Here are some points, one per row:
array([ 52.,  -3.,  71., -17., -30., -57.,  39., -56.,  14., -25., -13.,
        -6.,  24., -70., -26.,  34., -30.,   1.,  45.,   5.,  31., -60.,
        75.,  16.])
array([-16.,  59.,  16., -12.,  39.,  28.,  88.,  18., -65., -13., -12.,
       -11.,   4.,  41.,  59., -73.,  67., -37., -33., -58.,  15., -55.,
        -1.,  48.])
array([ 71., -49.,  24.,   3.,  86.,  68., -22., -18.,  36., -70.,  -1.,
       -12., -10.,  37.,  19.,  -7.,  13., -48.,  69.,   3.,  25.,  52.,
        46., -30.])
array([  5., -45.,  10., -16.,  -7., -29.,  -3.,  12., -62.,  69.,  12.,
       -60.,  89.,  27.,  -9.,   7., -38., -16., -48.,   6.,  31., -23.,
       -67.,  -3.])
array([-37.,  47.,  -1.,  88., -30.,   2.,  48.,  49., -43., -46.,  94.,
       -11.,  -9.,  42.,   1.,  42., -27., -30.,  27.,  18., -11.,  13.,
        49., -65.])
array([-27.,  18.,  65.,  44.,  12., -64., -42.,   1.,  40., -30., -29.,
       -44.,  33., -33.,  21.,  52.,  52.,  69.,   6., -19., -21., -45.,
        15.,  -6.])
array([ 51., -22.,  58., -11.,  47.,   7.,  31.,  -2.,  48.,  85., -28.,
        73.,  20., -14.,  11.,  73.,  53.,  15.,  13., -56.,   5.,  45.,
       -63., -22.])
array([-50.,  53., -31., -56., -50., -23.,  28.,  64., 106., -20., -47.,
       -45.,  36., -59., -21.,  -1., -15.,  19., -15.,  69.,  -8.,  32.,
       -36., -34.])
array([  38.,   42.,   32.,   -8.,   46.,   75.,  -61.,   51.,  -22.,
          8., -125.,  -33.,  -32.,   57.,   35.,   17.,    4.,  -57.,
         -5.,   58.,   31.,    1.,  -32.,   45.])
array([ -19.,  -10.,  -26.,   42.,   39.,  -39.,  -56.,  -34.,  -87.,
         -5.,  -25.,  -95.,  -11., -104.,  -35.,  -28.,  -16.,   51.,
        -16.,   11.,   16.,  -65.,  -18.,  -25.])
array([-43.,  98.,  22.,   8.,  23.,  59.,  27.,  10.,  -7.,  14.,  42.,
       -19.,  24., -36., -29.,  86.,   8.,  26.,   7., -18., -34., -50.,
       -49., -40.])
array([-24., -67.,   9.,  81.,  11., -18.,  17.,  -1.,   3., -16.,  85.,
       -50., -18.,  32.,  73.,  -8., -53., -25.,   1.,  23.,  29.,   5.,
        27.,  28.])
array([-36., -51.,  46.,   0., -88.,  98., -81., -34.,  -7., -62.,  51.,
        33.,  22.,   5., -21., -12.,  51., -36., -29., -14., -29.,  35.,
         4.,  -8.])
array([  5., -11.,  63., -20.,  -5.,  -8.,  -4., -27., -38.,  61., -21.,
       -17., -35.,  -3., 101.,  87., -35.,   2.,   7.,  35., -56.,  34.,
        -6.,   7.])
array([-48.,  46., -22.,   4.,  -4.,  13., -22., -50.,  53.,  35., -10.,
         4.,  68.,  -7.,  22., -49., -56.,   0.,  31.,  34., -12., 127.,
       -77.,  23.])
array([ 17.,  16., -21.,   4., 127.,  28.,   8.,  45.,  15.,  57., -22.,
        97.,  30.,  22., -27.,  44., -56.,  56., -49.,  26., -66., -16.,
        47.,  -9.])
array([-14., -35.,  14., -32.,  37.,  -6.,  -6., -29.,  30., -38.,   9.,
        67.,  38.,  45.,  -1.,  -6., -51., 118., -44., -27.,  56.,  -5.,
       -79., -37.])
array([  11.,    0.,  -58.,   32., -127.,   20.,   21.,   -1.,  -27.,
        -11.,  -27.,  -21.,   57.,   87.,    5.,  -14.,   18.,   42.,
         45.,  -25.,    6.,  -35.,   23.,   62.])
array([ -8., -45.,  46., -52.,  -3., -31., -98.,  69., -53.,  15.,  33.,
        43., -20.,   9., -20., -57.,  -3.,  -5.,  70.,   8., -34., -28.,
        10., -31.])
array([ 11., -14.,   6.,  -1.,  14., -14.,  24.,  56., -17., -10.,  12.,
       -94., -98., -11., -74.,  29.,  24., 104., -14., -52., -56.,  64.,
        19.,  22.])
array([ 17.,  24.,   2.,  35.,  17., -12., -34.,  47., -33.,  31., -61.,
        31., -80., -17., -18., -26., -64., -18.,  26.,  42.,  33.,  -4.,
        -7.,  19.])
array([-16., -31., -16.,  53., -57.,  68.,  32., -20.,  27.,  -2., -16.,
        -2.,  16.,  28.,  -9., -58., -14., -37., -69., -10., -29.,   8.,
        25., -20.])
array([-34., -44.,  32., -36.,   2.,  48.,  15.,  52., -23., -77., -27.,
        43., -12., -40., -10.,  -5., -20.,  32.,  65.,   9., -51., -72.,
       -13.,  18.])
array([ 48., -13.,   1.,  33.,  29., -81.,   7.,  61.,   1., -57.,  -1.,
        35., -26., -24., 105.,  35.,  31., -36., -42.,   9.,  -6.,  29.,
        22.,  71.])
array([ -92., -104.,  -49.,   17.,   44.,  -23.,    9.,  -46.,   41.,
         33.,   57.,  -19.,   18.,   33.,  -16.,   -4.,   60.,  -28.,
        -38.,  110.,   14.,   12.,   41.,   25.])
array([-11.,  13.,  67., -15., -99.,  28., -14., -26., -21.,  54., -12.,
        -9., -20., -55.,   8.,  29., -20.,  44.,  -2.,   7.,  61.,  32.,
        50.,  41.])
array([ 15.,  29., -54.,   4., -22.,  21., -51.,  56.,  60.,   6.,  -2.,
       -39., 108., -68.,  18.,  52.,  31.,   9.,  10.,  -7.,  63., -22.,
        35.,  -3.])
array([  0., -18.,  10.,  17.,  24., -20.,   6.,  29.,  11.,  27., -75.,
        -4.,  -8., 101., -38.,  16.,  54., -33.,  -3.,  34., -10., -23.,
       -35.,  82.])
array([-17., -29.,  57.,  97.,  23.,  31.,  41.,  26.,   7., -22.,  25.,
        31.,  24., -55.,  53., -73.,  17.,  -4.,  20.,  26.,  -2.,  39.,
       -19., -58.])
array([ -5., -23., -41.,  58.,  29.,  29.,  -2., -37.,  12., -15.,   5.,
         4.,  -6.,  24., -40., -42., -29.,  31.,  39., -12.,  61.,   7.,
        87., -53.])
array([-14.,  19.,  -2., -94.,  41., -12.,  -2., -79., -45., -38., -42.,
         2.,  46.,  28.,  31.,  24., -39., -19., -19.,  43., -31.,  48.,
         0., -19.])
array([-96.,  32., -12., -69., -24., -56.,  -9.,  -8., -49.,  16., -18.,
        14.,  83.,  25., -40., -23.,  33., -45.,  34., -71.,   2.,  64.,
        63., -35.])
array([ 23.,  41., -92.,   7., -20., -48.,  39., -28., -76.,  -9.,  63.,
        48., -12., -52., -18., -17.,  69., -16., -11.,  17., -45.,   2.,
       -18.,  21.])
array([ 54., -10.,  11.,  10., -60., -80., -14.,  60.,  34., -15.,  38.,
        -8.,  12., -34., -52., -37.,  -8., -58., -30., -47.,  48.,  -5.,
       -47.,  -6.])
array([ 50.,  12.,  35., -34., -23.,   1.,   2., -55.,   8., -32.,  43.,
       -25.,  16., -45., -69.,  77., -29., -47., -68.,  11.,  30.,  -4.,
       -43.,  41.])
array([ 56.,  27.,  52.,  32.,  30.,  46., -18., -83.,   7.,  25.,  -1.,
       -24.,  11.,  55.,  -9., -11.,  79.,  -8., -37.,  42., -31.,  31.,
       -16., -71.])
array([-23., -12., -41.,  21.,  30.,  36., -24.,   5.,  61.,  37.,  22.,
       -18., -33., -53., -20.,  15., -34., -28.,  30., -68., -75., -39.,
       -20.,  16.])
array([ 10.,  22.,  -5.,  -1., -33., -56., -15., -16.,  75.,  25.,   5.,
         3., -85.,  54., -39., -44.,   3.,   0.,  43.,  13., -27., -67.,
        12., -14.])
array([-50.,  -6., -15., -11., -31., -15.,  -7.,  -2.,  12., -10., -34.,
        40., -68.,  42., -21.,  45.,  13., -74.,  -1., -10.,  84., -72.,
       -20., -12.])
array([  8.,  -2., -76., -67.,  -5.,  40.,  37.,  33., -17., -30.,  46.,
       -22.,   3.,  49.,  39.,  34.,  41., -36.,  38.,  41.,   0., -24.,
       -60.,  -2.])
array([-58.,   4.,  -9., -37., -15., -32.,  36.,  -4., -41.,  20., -36.,
        57., -78., -49.,   5.,  -5.,   3.,  18.,  29.,  44.,  30., -40.,
       -71., -26.])
array([ 91.,  62., -41.,  40., -29.,  -3.,   2., -11., -31., -69., -19.,
        20.,  -8.,  44.,  33.,  -5., -25.,  55.,  90.,  18., -27.,   4.,
        -6.,  27.])
array([-29.,  53., -13., -42.,  10., -15., -25.,  -6.,  46., -32.,  47.,
        -5., -18.,  25., 104., -21., -29., -51.,  15., -66., -69., -49.,
       -18.,  25.])
array([ 51., -64., -87., -58., -21.,  28.,  48.,   2., -16.,  37.,  17.,
         1., -20., -56.,  12.,   1.,  23.,  -6.,  31., -63.,  25.,   4.,
        -6.,  -7.])
array([ 37.,  -4.,  44., -98., -35.,  14.,  49., -40.,  43.,  47.,  17.,
       -19.,  -9., -44.,  10., -76., -25.,  24., -79.,  25.,  28.,  -5.,
        62., -10.])
array([-24.,  -2., -70.,   9.,  62.,  30., -50.,  -6., -14., -28.,   4.,
        19., -55.,  74.,  44.,   2.,  -5.,  80., -86., -37.,  52.,  36.,
         6., -21.])
array([-10., -41., -46.,  15., -49., -26.,  30., -37., -67., -70., -64.,
        24.,  40.,  -6., -16.,  -9., -39., -31., -67., -22., -77.,  38.,
        13., -40.])
array([ 32., -39., -19.,  27., -72., -52.,   0.,   3.,  -9.,  73., -15.,
        -4.,  -4.,  -6.,   7., -10., -13., -10., -23.,  33.,  23.,  21.,
        -4., -91.])
array([ 20.,  52.,   1., -32., -47.,   9., -53.,  22., -17., -14.,  59.,
        57.,  63.,  16.,  -5., -35.,  -3.,  24., -14.,  27., -18., -27.,
       -23.,  36.])
array([-43.,  25., -11.,  15.,  37.,  17.,  -8., -51.,  26.,  30., -27.,
        60., -28., -75., -26., -15.,  16., -22.,  -5.,  -8.,  22.,  20.,
        21., 120.])
array([ -8.,  -2.,  15.,  -4.,  52.,  19.,  76.,  -1.,  -6.,  -3.,  58.,
       -18.,   1.,  45., -53., -37., -31., -29.,  42., -17.,  16.,  65.,
       -14.,  -2.])
Along one direction, these points spread out more than along any other. Take the direction at right angles to it along which they spread out most. Go by this last direction. Where along it does each point below lie, from 0 to 99? 50 is the average, and the first point above lies past it. One standard deviation of the points above along it is 16.
array([ 11., -14.,   6.,  -1.,  14., -14.,  24.,  56., -17., -10.,  12.,
       -94., -98., -11., -74.,  29.,  24., 104., -14., -52., -56.,  64.,
        19.,  22.]) -> 62
array([ -19.,  -10.,  -26.,   42.,   39.,  -39.,  -56.,  -34.,  -87.,
         -5.,  -25.,  -95.,  -11., -104.,  -35.,  -28.,  -16.,   51.,
        -16.,   11.,   16.,  -65.,  -18.,  -25.]) -> 60
array([-43.,  25., -11.,  15.,  37.,  17.,  -8., -51.,  26.,  30., -27.,
        60., -28., -75., -26., -15.,  16., -22.,  -5.,  -8.,  22.,  20.,
        21., 120.]) -> 64
array([-36., -51.,  46.,   0., -88.,  98., -81., -34.,  -7., -62.,  51.,
        33.,  22.,   5., -21., -12.,  51., -36., -29., -14., -29.,  35.,
         4.,  -8.]) -> 19
array([-50.,  53., -31., -56., -50., -23.,  28.,  64., 106., -20., -47.,
       -45.,  36., -59., -21.,  -1., -15.,  19., -15.,  69.,  -8.,  32.,
       -36., -34.]) -> 55
array([ 15.,  29., -54.,   4., -22.,  21., -51.,  56.,  60.,   6.,  -2.,
       -39., 108., -68.,  18.,  52.,  31.,   9.,  10.,  -7.,  63., -22.,
        35.,  -3.]) -> 53
array([-14.,  19.,  -2., -94.,  41., -12.,  -2., -79., -45., -38., -42.,
         2.,  46.,  28.,  31.,  24., -39., -19., -19.,  43., -31.,  48.,
         0., -19.]) -> 48
array([ 56.,  27.,  52.,  32.,  30.,  46., -18., -83.,   7.,  25.,  -1.,
       -24.,  11.,  55.,  -9., -11.,  79.,  -8., -37.,  42., -31.,  31.,
       -16., -71.]) -> 40
array([ 91.,  62., -41.,  40., -29.,  -3.,   2., -11., -31., -69., -19.,
        20.,  -8.,  44.,  33.,  -5., -25.,  55.,  90.,  18., -27.,   4.,
        -6.,  27.]) -> 58
array([ -8.,  -2.,  15.,  -4.,  52.,  19.,  76.,  -1.,  -6.,  -3.,  58.,
       -18.,   1.,  45., -53., -37., -31., -29.,  42., -17.,  16.,  65.,
       -14.,  -2.]) -> 33
array([ 52.,  -3.,  71., -17., -30., -57.,  39., -56.,  14., -25., -13.,
        -6.,  24., -70., -26.,  34., -30.,   1.,  45.,   5.,  31., -60.,
        75.,  16.]) -> 60
array([ 32., -39., -19.,  27., -72., -52.,   0.,   3.,  -9.,  73., -15.,
        -4.,  -4.,  -6.,   7., -10., -13., -10., -23.,  33.,  23.,  21.,
        -4., -91.]) -> 37
array([-16.,  59.,  16., -12.,  39.,  28.,  88.,  18., -65., -13., -12.,
       -11.,   4.,  41.,  59., -73.,  67., -37., -33., -58.,  15., -55.,
        -1.,  48.]) -> 51
